Look-ups in named tables: a row name and a column name give one cell, copied from the table.

goki =
         bafa  les  kiteno  fogabob  rav  lik
zav       475  619     405      319  421  479
vositi    550  639     351      247  373  534
kis       435  581     393      769  534  184
dazap     570  408     621      265  482  815
dasorak   498  367     654      558  569  636
magedak   466  258     770      699  691  623

dazap, fogabob: 265
zav, lik: 479
zav, kiteno: 405
dasorak, rav: 569
vositi, lik: 534
magedak, rav: 691
vositi, bafa: 550
dazap, les: 408
zav, bafa: 475
dasorak, fogabob: 558
dazap, rav: 482
kis, les: 581
vositi, fogabob: 247
magedak, les: 258
vositi, les: 639
magedak, fogabob: 699
dazap, kiteno: 621
kis, rav: 534
kis, lik: 184
Row with the largest rav: magedak

lak:
	tadizas	saz	befon	tir	vorafot	mek	pok	dirosun	zuku	rof
zumur	36.65	54.75	49.97	47.61	52.10	41.76	44.11	53.52	51.24	53.88
med	61.07	50.21	42.65	61.23	24.05	39.51	36.04	27.03	57.98	63.58
vegi	51.55	57.00	45.62	48.81	54.16	43.50	45.48	41.50	55.98	32.44
fen	50.72	52.51	56.19	55.62	33.60	37.18	44.85	22.61	55.26	48.53
lunip	53.64	52.29	34.31	76.95	14.92	33.09	31.66	26.89	56.40	60.30
daf	43.60	50.03	55.88	53.33	55.08	38.38	51.84	58.77	52.30	62.69

tir of fen: 55.62
pok of zumur: 44.11
befon of lunip: 34.31
zuku of lunip: 56.40
tadizas of vegi: 51.55
befon of zumur: 49.97
rof of fen: 48.53
mek of daf: 38.38
rof of daf: 62.69
zuku of zumur: 51.24
zuku of vegi: 55.98

kebero:
,met,rimasol
dize,34096,8719
benusif,44913,52805
puz,84997,81547

benusif, met: 44913
dize, rimasol: 8719
puz, met: 84997
benusif, rimasol: 52805
dize, met: 34096
puz, rimasol: 81547
Row with the largest rimasol: puz

papezaz:
fields: sidov, guvir, geta, veb, zizerut, peke
pog: [0.60, 0.12, 0.48, 0.32, 0.81, 0.43]
zozered: [0.65, 0.66, 0.34, 0.71, 0.26, 0.56]
fos: [0.43, 0.80, 0.79, 0.46, 0.77, 0.81]
tisanuz: [0.37, 0.20, 0.59, 0.74, 0.47, 0.50]
kom: [0.35, 0.44, 0.56, 0.18, 0.53, 0.15]
zefa: [0.40, 0.54, 0.55, 0.72, 0.26, 0.72]
gatore: [0.21, 0.33, 0.71, 0.48, 0.52, 0.60]
dovited: [0.32, 0.32, 0.70, 0.53, 0.50, 0.63]

What is the guvir of tisanuz in papezaz?
0.20
What is the geta of zozered in papezaz?
0.34
What is the zizerut of pog in papezaz?
0.81
What is the zizerut of zozered in papezaz?
0.26
What is the veb of gatore in papezaz?
0.48
What is the peke of zozered in papezaz?
0.56
What is the geta of kom in papezaz?
0.56
What is the zizerut of tisanuz in papezaz?
0.47
What is the veb of tisanuz in papezaz?
0.74
What is the sidov of zefa in papezaz?
0.40
What is the geta of tisanuz in papezaz?
0.59
What is the guvir of gatore in papezaz?
0.33
What is the zizerut of gatore in papezaz?
0.52
What is the veb of kom in papezaz?
0.18
What is the peke of tisanuz in papezaz?
0.50
What is the sidov of gatore in papezaz?
0.21
What is the sidov of dovited in papezaz?
0.32
What is the zizerut of fos in papezaz?
0.77
What is the geta of fos in papezaz?
0.79
What is the peke of pog in papezaz?
0.43
Row with the largest zizerut: pog

difonu
|  | buzovu | gev | pemos |
|---|---|---|---|
| kefen | 220 | 12 | 96 |
| farize | 21 | 198 | 165 |
| puz | 85 | 184 | 188 |
| mibubu | 230 | 50 | 209 |

What is the gev of puz in difonu? 184
What is the gev of kefen in difonu? 12
What is the buzovu of farize in difonu? 21
What is the pemos of farize in difonu? 165
What is the gev of mibubu in difonu? 50
What is the buzovu of mibubu in difonu? 230
What is the pemos of puz in difonu? 188
What is the pemos of kefen in difonu? 96
What is the gev of farize in difonu? 198
What is the buzovu of kefen in difonu? 220

zezupip:
           dop  somevi  rudotes  fimel  bapupe   zatu  zuzen    num
mobulut    1.1    -9.3     -7.6    3.3    63.6   63.3   61.4   60.5
zazi     -39.6     6.5     42.4   -3.6    10.1   12.0   12.1   12.4
kubi      23.1     7.9    -27.0   16.4   -25.2  -26.8  -26.4  -28.1
dovise    18.4     0.8      9.0  -15.6   -66.9  -63.4  -66.1  -66.2
ziso      21.1     4.1     -6.7   -5.2   -25.9  -25.5  -24.4  -23.8
desifi     4.6    -0.8    -18.4   20.3    55.0   56.2   61.2   55.1
pedaged    3.0    -1.6     26.1  -29.3   -48.5  -47.7  -49.1  -49.9
fivot      6.8    -1.9     20.8  -17.7   -45.4  -42.3  -47.7  -46.4
mesod    -65.6    12.1     52.6  -19.0   -41.2  -42.9  -39.9  -43.6
notirin  -16.1     1.6     -0.3   13.3    40.1   40.2   41.3   41.7

num of dovise: -66.2
dop of dovise: 18.4
num of fivot: -46.4
rudotes of zazi: 42.4
zuzen of fivot: -47.7
zatu of mobulut: 63.3
zatu of notirin: 40.2
fimel of pedaged: -29.3
num of mobulut: 60.5
dop of notirin: -16.1

